In the rows, zero is written as 128.
D: 3 groups of rows, each row roughly a mix of its group's hidden directions
D (135 x 13)
[[138 134 157  92 131 152 162 100 135 131 148 146 161]
 [100 124  92 109 145 101 134 142 117 158 162 152 117]
 [102 120 101 135 176 144 123 126 132 157 131 166 139]
 [116  99 116 109  87 130 114 130 141 129 167 103  98]
 [125 159 127 144 163  98 165 145 132 137 159 150 124]
 [173 128 106 115 143 104 146 118  95 145 157 115 146]
 [150 127 151  92  99 154 142 122 108 153 160 127 106]
 [ 96 145 164 103 135 159 119 114 136 165 145 135 110]
 [148 101 140 180 125 115 120 160 132 132 116 118 161]
 [143  94 139 134  82 126 121 135 143 105  91 102 119]
 [140 105 125 107 144 109 180 156 118 113 118 154 145]
 [141 125 164 158 139 162  95 141 157 125 124 150 147]
 [124 148 142 165 109  95 158 138 166 117 121 105 128]
 [105 148 132 132 146 142 141 128  97 170 152  89 136]
 [116 123  82 157 158 142 123 158 129 153 101 120 130]
 [155 110 136 130  96 108 148 141  94 145 170 132 112]
 [144 121 110 119 123 146 128 118 109 109 104 107 188]
 [114 131 144 132  86 152 111 112 101 124  85 107 118]
 [121 130 140 102 142 134  91 141 154 125 135 135  72]
 [161 132 122 101 122 117 148 109 109  92 156 112 160]
 [166 105 127 103 117  95 160 102 128 129 152 121 107]
 [139 133  97 131 145 124 136 113 104  69 106 131 144]
 [171 114 137 120  89 133 140 113 124 100 122  92 147]
 [ 81 151 122 167 111 110 108 133 135 123 122  96 117]
 [140 116 127 130  88 120 102 153 137 129 101  84 104]
 [127  96 117 127 140 130 102 122 116 106  89  98  89]
 [151 158 138 125  85  87 125 143 121 128 156 139 146]
 [153 126 122 143 124  77 150 129 109 122 135 107  86]
 [111 113 152 111 109 157  87 129 162 105 131 152 121]
 [108 125 151 130  95 130 147 107 140  89 144 135  86]
 [157 155 121 135 155 100 129 137 103 140 134  84 105]
 [136 125 143 110 121 168 167 167 105 143 137 141 114]
 [136 144  86 146 147  89 148 133 141 148 130  93 125]
 [135 113  83 120 142 164 122 118 107  90 136 103 132]
 [103 159 153 123 140 129 150  98 113  97 158 155 124]
 [160 136 135 151  89 105 144 101 112 156 120 140 153]
 [134 133 135 119  93 191 125 105 143 134 122 108 134]
 [156 109 141 165 127 123 116 125 142  95  81 117 141]
 [108 112 143 114  79 134 103 153 151 107 146 151 121]
 [143 135 102  86 127 160 119 118 131 130 150 124  82]
 [136 151 154  96 157 110 134 114 136 110 147 122 174]
 [141 117 140  86 123 143 104 116  86 143 144 149 101]
 [100 121 100 158 118 139 100 168 114 121 111 152 145]
 [116 156 118 118 127 150 181  86 138 132 118 122 139]
 [139 118 109 130 177 141 143 139 144 115 173 149 114]
 [113 105 147 145 120 153 163 131 143 138 116 103 174]
 [133 129 122 158 107 125 124 164 134 145  95  94  93]
 [ 91 141 155 122 133 140 172 130 126 139 142 112 168]
 [120 104 117 128 149 181 136 102 104 155 124 109 137]
 [142 102 118 148 120 121 105 163 103 179 131 130 137]
 [100 123 173 134 159 104 111 147 132  92 135 117 131]
 [134 126 149 142  88 145 124 124 119 129  75 106 153]
 [179 140 150 113 109  96 145 156 114 129 141 111 129]
 [129  86 121 125 183 105 143 123 132 138 111 134 106]
 [153 163 112 117 122  94 162 116 115 141 148  95 132]
 [121 124 179 132 125 160 104 153 151 103 109 140 134]
 [ 91 130 136 108  89 107 150  97 147 137  99 125 124]
 [140 159 109 132 132 153 114 120  93 118 131  77 116]
 [114 153 131 156  89 128 118 163 137 155  95 144 125]
 [162 138 127  99 157 105 178 132 124 134 119 108 118]
 [103 118  86 140 118 112 123 108 128 109 145  86 101]
 [142 133 107 128 159 134 139 152 111 125 165 132  78]
 [170 147 114 148 161 107 144  98 153 145 118 141 129]
 [159 123 119 151 124 179 108 119 128 148 141 152 155]
 [136 118 154 150 155 176  89 129 141 140 127 146 134]
 [129 146  94 131 166 136 136 156  84 145 136 135 108]
 [142 154 115 121 169 138 143 132 103 132 133  81 104]
 [143 117 176 133 103 145 101 117 126 122 117 172 133]
 [145 127 126 132  64 149 101 153 131 120 143 128 135]
 [119 153 154 126 145 160 123 123 147 147  93 152 165]
 [153 104 133 109 111 133  99 151 125 143 135 117  74]
 [163 159 128 144 114  96  95 127 134 159 109 138 145]
 [147  81 138 106 131 152 156 118 157 152 120 119 108]
 [144 145 112 138 130 138  99 156 154 109 156 172 143]
 [165 106  90 146 156 136 147 154 137 148 143 122 110]
 [107 106 141 112 124 168  93 111 159 101 129 147 121]
 [155 127 118 135 146 115 177 113  98 150 131 105 103]
 [109 105 135 128 124 118 106 102 134 120 168  84 101]
 [139 115 129  80 122 129 114  90 110 108 152 136 158]
 [151 154 144 149 120  90 157 169 134 141 129 114 113]
 [126 150 136 128 100 140 161 136 142 109  94 175 125]
 [145 128 121 149 106 101 114 155 130 129 150 178 154]
 [122 162 157  96 145 156 151 130 137 104 136 104 102]
 [143  97 113 130 172 120 107 102 130 112 110 152 158]
 [132 148 131 115 108 159 148 142 145 128 170 155 163]
 [ 98 155 114 102 138 126 125 139  93 136 173 150 125]
 [ 94 131 155  85 107 127 117 126 114 135 134 122  84]
 [124 148 140 126 103 159  93 105 155 164 131 146 113]
 [133 123  97  87 138 151 130  93 130 121 120 127  85]
 [102 144 134 147 100 106 146  89 126 154  98 128 152]
 [138 157 132 152 137 108 165 117 115 155 100 143 162]
 [134 132 159 128 156 143 149 120 132 128 137 173 171]
 [138 118  93 123 116 113 146 155  96 157 159  99 131]
 [143 144 132 125 104 129 126  99 130 152 140 157 183]
 [116 170 153 144 133  97 151 118 143 137  99 129 161]
 [112  87 160 148 132 128 122 143 136  96  93 136 152]
 [121 114  96 126 145  98 135 124  96 118 107  86 102]
 [124 141 161  92 129 121 153 100 120 164 145 147 105]
 [146 116 124 105 114 160 130  91  90 103 147 121 105]
 [146 150 102 136 146  88 159 154 135 114 153 106 139]
 [167 113 117 133 130 156 163 136 150 142 154 139 161]
 [139  87 107 105 159 115 161 106 117 126 146 123 154]
 [122 130 137 123  90 152 121  85 165 138 117 157 134]
 [161  93 107 104 114 122 138 144 108 148 162 115 107]
 [ 92 111 102 116 139 105 170 155 124 123 139 102 143]
 [138  79  84 157 140 141 122 134 119 130 116 135 153]
 [111 139 138 115 120  98 104 150 133 140 146 128  70]
 [ 89 131 119  80 156 138 143 131 139 114 139 116  97]
 [138 124 135 112 104 173 118 124 120 160 163 110  99]
 [144 115 141 136 135 132 130 122 170  96  84  98 115]
 [111 114 151 124 124 112 177 155 114 152 142 129 160]
 [123 130 110 129 129 139 143  94 123  94 121 115 186]
 [104 140 176 119  92 132 109 109 122 122  96 135 147]
 [152 140 133 123 155 143 119 146 101 103 140  81 100]
 [112 130 155 113  76 124 108  94 113 131 106 117 114]
 [165 142 109 159 146 120 123 103 106  99 107 145 152]
 [161 102 136  96 126 141 101 145 107 157 137 141  98]
 [122 139 138 122 155 107 170 140 122 158 167 146 149]
 [119 171 131 165 107 100  89 138 131 138 118 115 130]
 [ 96 130 154 142 116 137 134  88 157 110 113 142 163]
 [105 117 164 137 145 171 123 149 113 103 134 136  95]
 [157 126 110 111 151 147 143 128 107  86 170 121 119]
 [121 115  79 148 126 156 140  95 121 107 118  98 127]
 [113  88 134  84 134 145 155 106 152 116 148 120 129]
 [150 124 136 128 132 126  72 144 134 176 127 118 140]
 [ 67 131 144 141 104 139 124 135 162 130 113 112 121]
 [ 87 144 132 157 122 135 150 104 144  99  94 149 131]
 [123  99 104 115 109 160  97 106 107 133 115 112  93]
 [110 144  74 152 154 126 150 126 126 104 133 105 139]
 [ 83 145  88 122 142  99 127 150 130 128 151 148 137]
 [142 108 124 113 128 116 166 115  83 108 113  92 122]
 [124 107 161 125  90 158 108 100 127 131 111 131  94]
 [149 114 130 107  73 142 120 146 139 129 141 164 109]
 [119 120 151  74 113 120 156 113 139 133 135 146  94]
 [159  94 129  99 114 118 116 115 137 147 161 133  91]]
one row of each group, then the others: which group is each in?
[104 164 146 135 119 123 119 157 124  87 104 105 148] -> U
[154 100 138 150 152 174 121 117 153 155 121 135 140] -> J
[ 73 121 134 139 116 126 117 153 127 141 152 101 158] -> W

[168 158 138 164 129 132 137 140 114 128 149 120 169] -> J
[102 107 126 122 107 109 105 159  99 144 155 164 127] -> J
[144 113 129 108 171 157 148 111 124 145 113 148 166] -> W
[149 124  97 152  93  79 134 150 137 137 134 136 143] -> J
[123 113  85 105 120 181 127 105 107 126 132 123 125] -> J
[157 138 131 113 120 173 132  96 147 102 124 161 139] -> J
[188 124 114 127 122 125 134 104  90 115 120 119 110] -> J
[ 96 147 167 158 115 135 106 128 151 116  99 149 121] -> W
[138 106 112 110  94 146 108 136 129 107 157 129  82] -> W
[130 159 161 153 142 111 146 166 106 129 105 149 142] -> W
[109 112  96 112 131 113 171 127 131 136 120  79 121] -> J
